(in the rows, 128 means zero)
One turn moves each row of this set onto another row. After a few examples, where does it send each row asked below?
J_494: [104 115 120 115 121 156 122 151 112 133 123 128 178 142 132 148 128 159
 139 151 114  90 124 149 125 146 110 124 122 121 138 132 125 119 162 133
 151 132 103 131 140]
J_717: [132 130 103 137 146 116 114 129 117 124 112 160 102 106 103 137 122  83
 176 109 129 155 162 137 133 138 155 116 140 132 132 139 127 119 114 121
 105 124 111 133 130]
J_793: [142 125 101 130 146 122 118 131 114 134  98 164  99 122 111 135 142  93
 166 109 125 158 161 139 131 134 155 115 137 122 144 135 125 130 111 122
 117 125 108 128 133]
J_36: [127 163 146 145 105 136 136 124 138 119 132 141  97 112 110 117 138  92
 141 107 128 166 131 128 139 125 143  99 129 120 134 133 130 167 135 124
 105 123 146 137 134]
J_532: [111 111 103  97 184 117 117 137 104 100 126 153 111 112 110 152 133 117
 144 121 131 132 155 135 120 141 131 176 117 133 114 144 121 126 113 120
 133 110 139 111 126]
J_983: [114 105 131 128 120 150 115 139 124 135 123 135 172 147 133 131 129 156
 116 150 122  93 101 142 122 138 121 115 130 108 111 136 140 121 177 124
 151 135 124 121 135]
J_692: [106 122 137 126 112 153 117 142 130 131 129 130 176 145 129 136 125 162
 121 147 120  90 109 139 122 135 116 118 127 106 114 131 144 124 173 122
 150 122 115 119 125]
J_613: [118 123 123 128 113 157 104 145 103 142 119 116 153 159 133 142 130 148
 123 163 115 108 124 150 130 150 108 106 134 135 139 111 130 112 161 138
 126 148 119 128 150]
J_343: [109 108 118 120 123 160 121 150 108 136 119 128 172 143 137 144 133 152
 132 152 109 102 115 155 129 149 114 120 124 119 132 132 119 117 171 133
 148 146 116 131 149]
J_233: [119 160 148 150 104 128 121 128 141 108 140 146 105 108 114 103 113 114
 154 106 129 167 128 130 136 133 144  93 135 132 134 132 123 152 143 121
  99 122 158 135 133]
J_784: [118 118 132 137 110 148 105 133 118 139 121 114 155 162 133 130 131 148
 114 158 123  94 108 129 124 137 117  96 138 127 114 118 150 119 164 135
 128 140 123 116 136]
J_748: [116 117 129 133 115 150 111 141 128 125 129 138 178 137 142 131 125 155
 114 144 115  94 104 142 128 134 110 123 133 109 117 135 149 120 176 121
 153 128 118 122 125]
J_755: [124 119 109  98 182 120 125 131 109  88 135 158 114 100  94 146 120 108
 150 117 129 139 161 140 125 141 132 169 134 131 102 139 133 118 117 133
 127 108 127 121 132]
J_905: [131 113 110 140 134 110 110 136 115 134 100 156 101 124 113 132 135  96
 169 110 125 155 164 133 125 151 153 123 138 134 141 134 108 138 107 119
 101 130 110 117 134]
J_757: [122 108 104  96 176 113 127 136 109  95 136 163 121 119 108 141 130 123
 143 110 127 137 157 138 109 155 129 178 129 128 112 133 117 134 111 133
 126 120 126 106 139]
J_747: [125 122 103 135 145 118 105 132 116 138 104 155  92 128 120 139 129  92
 178 118 123 154 162 139 138 137 153 118 128 135 149 146 123 129 113 108
 111 123 123 124 125]
J_51: [111 145 146 105 138 131 165 119 124  80 159 148 113 112 101 110 132 116
 119 130 128 135 139 122 131 123 121 147 129 119 107 139 144 167 130 142
 132 112 169 127 135]
J_824: [129 114 106  92 184 126 130 132 105  92 125 158 113 113 101 144 144 118
 136 118 127 138 157 137 119 134 130 170 130 121 105 134 133 131 111 137
 138 108 127 112 135]
J_579: [115 128 125 129 106 156  98 145 105 145 120 117 158 152 127 151 130 152
 132 159 118 104 129 148 132 147 105 109 130 132 145 113 131 114 153 132
 126 133 100 126 141]
J_312: [106 134 143 108 138 126 160 119 136  75 171 145 119 124 113 110 118 122
 133 120 118 138 137 128 124 138 123 155 131 119  99 143 139 173 136 136
 124 118 164 112 136]
J_349: [121 102 112 100 182 119 110 134 103  82 127 161 118 107 104 130 121 139
 152 123 127 139 158 141 123 141 128 166 135 134 106 135 123 119 118 134
 129 103 134 111 135]
J_526: [111 119 113 122 122 152 120 156 113 126 119 129 176 135 145 145 128 150
 130 146 106  96 122 149 131 145 106 127 127 125 143 132 124 113 165 133
 155 142 109 136 138]
J_244: [122 121 134 144 103 144 100 131 122 131 124 114 160 151 141 129 129 144
 118 158 119  91 111 129 136 131 107 100 142 131 124 126 160 122 160 133
 130 132 114 120 128]
J_17: [110 129 135 140  98 149 108 134 119 138 124 117 161 157 133 132 127 151
 125 158 120  91 117 127 128 133 113  95 135 124 123 119 155 123 158 130
 126 129 109 116 127]
J_875: [124 126 127 132 109 151  96 149 111 139 115 113 156 148 135 146 128 145
 122 157 116 104 129 145 137 149  99 112 137 142 151 116 135 112 157 136
 131 138 110 134 139]
J_903: [118 163 146 149 109 129 133 125 141 110 139 144  99  98 101 120 116  85
 151 110 129 163 139 128 142 131 146 105 135 128 121 139 133 150 140 119
  99 120 148 139 128]
J_124: [113 163 143 145 111 132 124 120 144 119 146 135  92 121 122 123 124  95
 150 111 126 162 126 128 141 126 142 105 121 129 134 143 137 163 140 110
 101 121 162 128 124]
J_997: [104 145 144 110 143 126 159 121 128  74 163 144 115  99  95 117 111 105
 136 126 127 134 145 123 134 131 126 148 132 128  96 147 144 152 135 140
 123 111 165 133 131]
J_380: [131 119  99 139 148 119 101 133 115 118 104 158 106 114 123 125 125 110
 189 105 121 159 155 139 131 137 155 105 141 136 138 135 117 121 117 123
 105 124 111 122 135]
J_668: [ 98 136 148 111 140 122 150 125 123  65 159 139 123 100 108 102 115 134
 136 125 129 130 133 117 127 131 121 140 129 136 101 141 131 157 134 145
 122 111 174 125 136]
J_830: [ 96 145 137 104 145 120 154 119 126  84 170 149 116 117 114 117 118 116
 127 128 130 125 132 119 126 129 123 154 117 128 109 149 143 160 131 126
 129 113 181 123 126]
J_364: [120 145 156 154  99 128 130 123 146 115 135 137  96 123 114 112 126  99
 150 114 119 166 138 129 139 137 143 106 135 123 124 138 127 174 138 119
  96 123 150 119 130]

J_784 moves to J_613
J_747 moves to J_532
J_692 moves to J_17
Now these:
J_757 moves to J_312
J_748 moves to J_244
J_349 moves to J_668
J_824 moves to J_51
J_755 moves to J_997

One turn moves each row of this set onto another row. After a few examples, where does it send each row asked below?
J_497: [143 156 102  98 110 124 143 145 111 108 125 147 114]
J_311: [183 120 131 100 175 156 128 108 113 117 129 144 118]
J_394: [156 133 128 129  98 170 120 140 120 102 126 156 130]
J_968: [117 146 129  91 117 156 126 121 114 116 105 150 107]
J_216: [184  99 127 106 151 151 149 132 108 110 107 157  95]
J_818: [154 133  94 147 158 124 126 150 132 119 112 140  99]
J_611: [166 110 115 100 164 158  90 113 112  99 136 115  98]
J_18: [156 116  89 121 148 135 128 116  98 111 136 156  71]
J_645: [148 152 113 106 147 144  80 110  99  74 127 148 102]
J_142: [135 143 132 109 111 132 134 149 101  95 110 139 130]
J_287: [163  91  97 116 114 156 100 138 132 123 110 128 111]
J_906: [167 147  76 114 161 154 145 128 112 103  99 119 104]
J_143: [153 136 121 140 167 130 104  97 119  91 116 134 123]
J_642: [164 120 146 110 142 134  81 127 100  83 126 139 117]
J_902: [151 145 106 116 111 187 123 120 124 128 105 156 111]
J_575: [152 157  97  77 134 165 135 103 123  88 114 151 105]
J_407: [144 142 112  91 139 158 115 121 113 128  71 139  95]
J_987: [160 108  94 132 146 124 131 132 102  96 135 164  85]
J_555: [169 148 104 110 118 149 132 126 122  60 128 148 130]
J_133: [183 130 123 133 112 149 110 155 104  97 106 126 129]
J_366: [158 141 103  92 125 146  98 149 131 100  97 106 120]
J_489: [154 139  90 111 139 172 132 116 143 128 117 168 125]
J_523: [141 151 114 108 127 122 136 134 108 101 142 124 135]
J_226: [155  99 114 113 175 144  92 128 130  80 111 143 114]
J_882: [146 130 120 104 143 163  88 101 118 118 146 124  94]
J_452: [169 108 129 128 172 139 115 118 132  93 102 164 121]
J_267: [134  98 107  95 124 126 106 138 120 117  99 119 106]
J_868: [150 102 133 111 157 137 105 144 135  88 124 165 128]
J_259: [146 167 100 117 122 157 146 106 109 103 122 127 110]
J_602: [170 131  99  88 130 163 102 151 142 107  90 124 120]
J_85: [175 140  83 123 157 146 146 142 111  90 105 121 117]
J_438: [159 142 109 115 133 156 164 134 124  93 109 163 132]
J_524: [168 103 117  96 117 144  91 139 115 104 105 163  80]
J_836: [158 153  85 116 108 158 133 133 131 122 120 164 110]
J_737: [169 132 131 113 155 143 107  94 100 110 134 113  96]
J_486: [163 119 129  99 155 167  80 104 118 110 106 161 100]
J_768: [158 114 117 106 110 131  82 132 108  97 110 146  78]
J_84: [168 132 101 115 156 140 136 146 114 138 129 124  85]
J_887: [178 128 118  90 156 167 101 129 107  83 128 176 112]
J_976: [149 133 109 149 135 130 111 102 106  95 106 124  85]

J_142 moves to J_737
J_18 moves to J_602
J_906 moves to J_524
Now these:
J_575 moves to J_887
J_216 moves to J_133
J_523 moves to J_882
J_486 moves to J_438
J_394 moves to J_143
J_611 moves to J_836
J_818 moves to J_267

One turn moves each row of this set onto another row. After a few examples, where does it send each row asked below?
J_229: [119  78 137 142 145 118 137 122  87 102 159 101 121 134  90 149]
J_944: [128  71 138 150 145  99 146 128  89  94 140 123 126 126 102 115]
J_661: [128 121 184  91 152 128 157 146 123 120 129 134 115 110  94 147]
J_726: [116  78 142 142 120 124 151 145  74  82 140 119 124 134  96 131]
J_179: [138 124 186 116 136 131 172 143 106 109 120 126 123  94 119 157]
J_990: [141  97 187 153 122 100 119 167 104 147 135 142 125 118 118 163]
J_215: [130  81 139 163 138 119 133 131  77  91 139 111 128 124  89 130]
J_845: [137 125 172 103 146 106 113 111 105 107 105 131 125 131  75 150]
J_309: [155  97 147 148  97 106 116 167  97 138 152 131 117 135 110 157]
J_837: [154 106 138 157 100 104 132 152  94 143 157 135 105 133 105 151]
J_165: [140 110 164 118 145 107 173 133 134 116 125 119 127  89 109 159]
J_6: [140 113 148 156 116 109 141 170 110 148 152 150 113 130 116 155]
J_596: [137 113 178 104 141 105 174 132 115 101 118 131 120  99 125 145]
J_154: [128 120 157  93 109  86 119 131 106 122 122 123 126 139  61 148]
J_276: [132  85 149 154 130 101 147 136  58 116 155 129 129 119 117 122]
J_329: [149 126 174 103 116  98 106 127 104 121 116 127 120 128  63 152]
J_470: [126 120 159 103 138  94 124 114  95 105 104 131 118 121  59 155]
J_751: [140 100 157 148 112 118 132 169  97 151 146 153 128 119 112 176]
J_735: [134  78 145 150 133 113 143 139  72 100 159 118 139 126 124 130]
J_571: [126 103 158 103 127  79 115 131  97 131 114 117 142 114  61 152]
J_724: [131 113 148  86 110  96 119 145  77 124 115 138 115 121  65 147]
J_234: [134 114 183  96 150 125 172 127 107 103 140 129 128 100 108 146]
J_992: [128 127 161 108 114 109 115 123  86 116 117 112 133 135  56 154]
J_619: [140 107 161 149  91 112 130 163  99 127 131 158 129 138 116 171]
J_16: [125 128 183 106 144 114 170 145 126 120 123 144 120  99  94 152]
J_389: [143  93 147 134 110  93 127 162 112 153 145 159 117 131 110 165]
J_597: [144 132 164 127 132 115 178 126 123  96 124 141 132 109 114 134]
J_794: [124  84 134 151 143 100 129 132  60 103 138 124 118 130 103 128]

J_619 moves to J_571
J_596 moves to J_751
Now these:
J_794 moves to J_234
J_990 moves to J_724
J_661 moves to J_837
J_309 moves to J_470
J_179 moves to J_389

One turn moves each row of this set onto another row. After a few examples, where does it send each row asked below?
J_766: [148 163 122 140 152 117 114 110 139 119 116 132 172 150  92 132 144 131
 142 143  98 147 100 144 130  99  94 111 179 122  89 124 138 130]
J_115: [100 118 170 133 161 100 153 140 135 106 163 124 121 165 114 121 130 136
 132 138  98 117 118 130 125 117 130 114 107 107 116 123 118 162]
J_472: [149 155 127 140 153 122 115 116 140 115 127 131 166 147  87 132 135 127
 137 153 105 141  97 147 150  96 104 116 163 124 102 121 148 125]
J_162: [117 120 116 137 119 133 123 112 118 121 165 126 125 120 103 106 131  94
 138 120  88 113 132 152 134  96  96 103 129 106  90  96 122 142]
J_418: [100 132 114 127 135 110 147 131 155 166 102  86 167 147  80 102 126 134
 149 101 102 143 156 129 107 117  91 131 169 131  90 122  96 152]
J_91: [140 159 127 138 123 150 129 123 148 142 124 102 183 160  56 118 144 139
 142 118  78 123 129 130 111  99  66 115 161 136  88 118 109 119]
J_12: [121 139 114 130 123 130 119 112 115 130 167 155 149 152 109 112 114 106
 140 140  73  88 124 131 101  96  85 111 133 106 120 109 130 132]
J_932: [145 147 163 141 146 142 120 124 145 115 140 119 153 148  64 129 152 136
 144 141  84 111 105 154 146 101 101 111 141 126  96 112 139 101]
J_919: [121 139 145 132 138  96 138 112 125 107 170 134 123 150 123 114 114 117
 148 173 110 105 116 117 139  98 121 148 133 107 100 130 121 151]
J_257: [135 151 112 120 134 140 138 127 139 135 128 101 184 141  64 120 136 130
 124 116  90 124 127 142 120 116  67 119 168 147  72 115 104 132]
J_958: [ 90 158 124 131 142 111 169 133 158 143 133  80 160 158 108 115 100 153
 139 110  88 144 128 108  87 105  81 156 142 105 129 151 107 142]
J_825: [106 129 158 128 154 104 145 130 126 101 177 138 125 166 112 116 131 129
 132 155  81  90 117 127 123 109 116 120 113 105 108 109 128 152]
J_591: [ 92 139 163 123 152  90 156 126 122 129 168 124 117 142 126 129 122 129
 148 142 112 105 121 121 117 119 133 152 121 111 106 151 118 148]
J_729: [ 93 144 150 149 155 104 151 113 150 116 165 108 111 157 126 121 121 139
 147 142 103 137 125 106 115  90 123 144 122  97 127 148 133 153]
J_345: [111 156 103 133 111 128 142 107 146 143 125 112 148 131  99 142 137 120
 166 110 101 165 107 138 111 109  87 124 152  93 149 114 132 153]
J_567: [112 137 116 104 119 130 158 115 141 138 141  96 144 109  84 143 103 116
 155 128  98 114 113 151 110 144  74 160 151 117 127 125 104 135]
J_840: [ 91 154 116 129 143 114 164 125 152 157 134  91 165 150 108 112 106 157
 151 103  89 144 130 101  82 108  82 159 151 108 124 144 111 152]
J_786: [139 159 131 119 156 135 128 124 132  95 152 119 167 134  85 133 130 137
 122 145  92 111  88 154 139 112  82 136 146 138  92 124 133 112]
J_681: [107 138 165 131 149  96 148 116 126 121 172 132 126 144 125 129 113 127
 146 152 113 109 114 114 121 116 137 148 120 113 110 148 113 144]
J_218: [ 92 117 167 134 160  95 159 144 147 115 155 108 110 169 114 117 132 137
 138 136 101 117 127 127 123 113 125 119 110 101 117 129 124 163]
J_693: [136 164 114 133 130 137 120 107 129 155 119 120 186 146  67 128 141 130
 138 121  96 136 130 142 112 102  79 116 176 136  82 121 113 132]
J_727: [137 158 130 116 160 135 133 119 135  96 145 108 170 130  84 128 132 141
 125 137  85 111  96 157 124 120  70 135 159 137  73 125 120 118]
J_783: [105 137 157 155 153 114 143 108 149 105 168 110 114 157 120 119 117 138
 143 146 104 143 118 112 124  87 127 135 114  99 124 141 123 155]
J_522: [ 98 118 135 134 140 100 162 148 155 168 106  84 150 154  88 109 125 143
 158  96 102 152 147 124 109 120 100 126 150 104 110 122 108 165]
J_712: [141 118 111 139 105 124 126 128 139 112 149 120 139 150 107  95 105  93
 151 147  93 102 122 117 136  88  82 124 138 107 107 113 117 133]
J_277: [ 95 159 110 122 130 123 152 132 153 152 123  93 183 160  90 100 127 151
 147  97  82 126 136 106  82 111  73 140 158 131 106 131 100 138]
J_995: [ 91 125 138 131 142  91 163 153 152 163 106  85 147 149  95 116 125 135
 145  98 108 156 145 134 116 122 108 120 147 102 109 127 104 161]
J_806: [ 86 155 132 128 131 127 138 115 132 178 122  99 164 142  77 114 146 148
 159  90  88 126 150 140  83 109  84 135 153 126  93 127  95 135]
J_823: [114 129 138 122 116 129 162 144 168 146 132 109 148 140  68 132 138 120
 166 110  67 109 125 128 110 138  96 111 140 107 146  95 128 124]
J_790: [107 138 152 153 144 115 134 105 136 101 174 120 110 152 113 110 138 126
 145 149  95 128 123 126 139  79 120 123 117  93 105 113 132 155]
J_765: [ 82 143 151 122 138 116 162 130 126 180 137 101 151 127  88 123 133 151
 162  85  90 119 144 130  85 129 100 150 138 114  99 135  99 137]
J_901: [147 148 163 147 143 138 125 125 155 120 128 111 159 152  61 123 154 138
 155 135  74 112 113 144 130 105  93 108 154 122  81 115 129  98]
J_957: [ 79 157 161 127 137 110 159 129 128 181 139 103 147 129  89 133 130 146
 157  95  88 120 143 131  84 123 110 144 136 110 107 145 100 126]

J_277 moves to J_418
J_522 moves to J_765
J_681 moves to J_783
Now these:
J_567 moves to J_345
J_91 moves to J_257
J_932 moves to J_786
J_957 moves to J_958
J_712 moves to J_162
J_727 moves to J_766
J_790 moves to J_825
J_218 moves to J_591

